Each row is where one point has got to under a steady rotation. How many ticks took it there?
The counts run from 0 to 172.
156  146  127  137  123  151  138  125  128  126  112  124  134  107  105  98  155  162  116  135  95  89  161  129  134  91  105  92  149  117  134  106  109  114  138  138  100  138
168
175  141  127  118  120  151  133  150  144  138  170  124  143  89  131  132  106  153  81  140  120  97  136  159  144  109  137  130  114  124  155  127  124  105  132  122  149  132
91
116  149  134  142  118  169  128  124  137  173  133  127  121  115  149  140  136  195  127  141  112  90  118  151  137  120  138  127  105  147  149  136  123  107  161  131  121  132
7
125  119  127  128  112  162  133  131  116  137  140  85  135  103  123  121  86  156  91  154  144  138  143  124  149  93  104  145  150  147  119  159  116  124  111  91  134  152
66
100  141  120  117  106  169  123  110  119  148  139  131  136  89  138  98  117  153  120  149  126  131  143  140  121  101  93  158  144  154  87  146  115  117  139  114  100  119
44
148  126  111  130  132  155  153  145  140  136  161  89  133  123  135  137  115  159  81  139  136  107  123  144  161  109  121  133  155  121  152  126  89  87  133  130  135  144
71
136  121  125  123  128  165  115  140  103  148  126  128  145  132  109  88  92  151  114  112  126  87  134  152  135  113  157  128  124  134  145  151  149  116  139  79  120  153
100
130  151  140  152  125  158  133  148  99  143  119  110  140  153  100  114  104  153  106  137  102  100  140  145  136  107  158  122  117  138  154  153  133  97  150  90  128  157
102
133  142  137  129  129  143  129  144  122  161  130  102  129  77  139  127  126  163  91  147  130  125  132  137  117  89  112  162  112  157  112  126  101  96  167  141  123  139
48
136  121  122  127  101  170  118  118  155  124  165  150  121  118  130  115  132  175  123  153  129  104  142  156  151  135  91  116  144  125  141  149  140  126  126  95  90  116
1
139  148  115  139  113  162  142  107  116  145  147  133  143  136  117  92  152  140  120  131  91  99  146  137  129  112  110  149  159  135  127  118  110  84  148  126  88  107
39
114  144  134  125  136  174  125  147  146  165  129  129  117  102  164  114  135  178  114  117  128  113  156  132  129  110  134  83  139  156  137  138  125  149  140  106  118  140
11
137  130  105  133  128  157  152  147  135  133  150  98  136  118  124  152  115  162  90  143  131  112  121  147  152  105  124  113  163  113  157  121  79  89  137  135  125  133
72
152  129  115  123  126  150  131  149  133  164  140  109  119  132  126  109  153  141  94  118  120  92  148  122  117  111  100  128  168  132  146  134  128  90  124  96  95  102
36
143  134  129  132  101  172  119  115  133  131  133  118  137  104  104  98  143  164  115  146  105  111  156  136  128  105  84  101  154  114  141  140  139  142  107  104  95  124
171
106  146  129  127  136  176  132  141  142  158  121  138  121  108  166  103  131  178  126  111  125  111  151  143  135  108  131  100  133  162  129  127  117  141  149  126  120  143
10
112  132  127  114  115  164  121  117  121  162  152  113  131  84  142  102  114  159  105  141  132  124  139  135  129  108  94  170  133  164  99  150  123  121  132  109  108  116
45
134  119  121  124  119  169  117  115  135  158  154  142  125  111  157  113  126  177  123  128  126  73  121  154  141  131  116  157  105  147  131  147  144  102  154  120  108  134
5
158  117  104  123  105  161  121  138  102  149  122  102  150  87  98  115  124  145  99  113  114  108  138  129  92  107  124  118  155  125  149  124  135  94  124  107  119  108
57
152  120  99  133  103  156  131  129  92  142  114  111  157  95  95  104  125  142  106  117  107  101  133  126  91  99  130  135  144  127  140  118  132  86  138  116  120  121
58
156  116  121  128  138  154  146  140  128  149  114  121  114  85  141  109  137  153  100  101  130  70  156  115  134  87  122  117  127  151  122  120  132  102  133  134  104  138
164
137  113  123  130  119  142  138  151  121  121  130  90  128  104  124  135  93  145  87  158  144  114  135  131  138  84  106  160  141  134  114  149  104  82  145  107  128  160
68
174  142  108  122  98  132  109  139  134  123  140  131  127  90  106  116  124  167  115  162  113  103  135  140  131  113  112  140  112  133  144  117  141  103  151  80  120  109
132
164  155  133  137  102  182  122  112  136  122  128  148  149  132  134  93  140  149  124  148  93  116  163  127  121  108  111  114  149  129  133  106  124  96  157  121  121  126
19
158  146  116  114  115  164  135  144  143  115  144  137  151  93  120  127  108  154  104  141  111  100  124  174  136  107  146  109  125  103  145  103  111  102  155  136  140  139
93
112  105  117  119  123  155  138  113  90  143  154  126  140  101  103  98  115  130  105  103  115  85  135  149  121  108  155  134  138  129  123  140  121  91  141  116  88  130
79
133  118  107  132  100  155  121  113  132  119  155  135  120  108  139  91  140  158  121  140  125  124  169  107  142  122  105  105  172  145  138  129  115  114  136  81  106  112
150
144  122  141  131  127  148  124  162  129  146  117  145  117  98  151  95  145  148  107  118  121  96  177  128  99  96  122  101  142  154  128  126  136  105  151  109  115  146
14
146  143  110  128  125  168  135  157  133  141  111  116  152  82  129  124  126  155  96  127  135  135  139  145  106  95  113  99  167  133  130  104  103  113  142  147  117  130
53
152  150  123  131  150  158  137  142  139  161  141  96  148  96  155  109  126  162  88  124  132  129  135  144  133  101  117  145  143  149  128  110  98  121  153  149  130  143
50
146  125  112  113  134  154  134  157  134  156  131  123  118  128  129  92  144  137  99  112  132  93  153  121  121  105  97  124  178  137  127  128  125  97  123  94  88  115
35
131  126  126  116  90  195  108  120  134  133  106  136  134  116  136  122  107  160  138  166  121  119  139  122  121  107  95  130  130  125  110  134  138  96  140  92  120  114
23
136  142  127  123  128  177  126  135  129  169  109  91  116  128  138  133  111  166  117  151  118  104  119  114  148  99  109  153  108  133  125  130  129  89  157  101  142  133
27
175  143  116  125  98  133  107  141  142  121  145  137  121  84  120  107  125  161  108  152  121  106  145  134  141  122  108  132  122  139  143  130  143  120  132  80  115  101
131
143  166  138  152  132  145  143  151  102  149  118  140  120  120  127  120  119  149  100  120  123  95  159  132  136  114  160  128  106  164  125  131  131  94  167  121  92  127
123
143  130  101  156  122  142  145  149  115  141  111  122  119  126  153  100  140  165  121  110  128  84  152  110  137  105  133  136  140  178  142  127  121  89  152  110  118  154
144
152  142  107  105  121  177  131  141  145  114  141  148  156  99  122  107  102  152  119  131  118  98  118  177  142  113  144  108  132  111  139  96  105  119  149  128  130  140
94
139  130  129  130  107  165  126  114  149  111  160  154  124  125  138  98  133  167  123  150  124  105  151  157  158  127  93  110  157  128  131  135  122  127  134  103  85  129
0
131  116  125  123  93  160  111  124  133  125  145  149  117  105  131  135  132  174  128  159  127  93  127  158  125  120  100  138  124  132  123  154  143  93  151  102  92  124
3
128  152  116  121  147  176  140  156  154  162  112  97  117  137  142  115  126  164  109  131  132  123  140  114  155  98  108  106  154  134  128  120  103  123  137  105  117  128
31
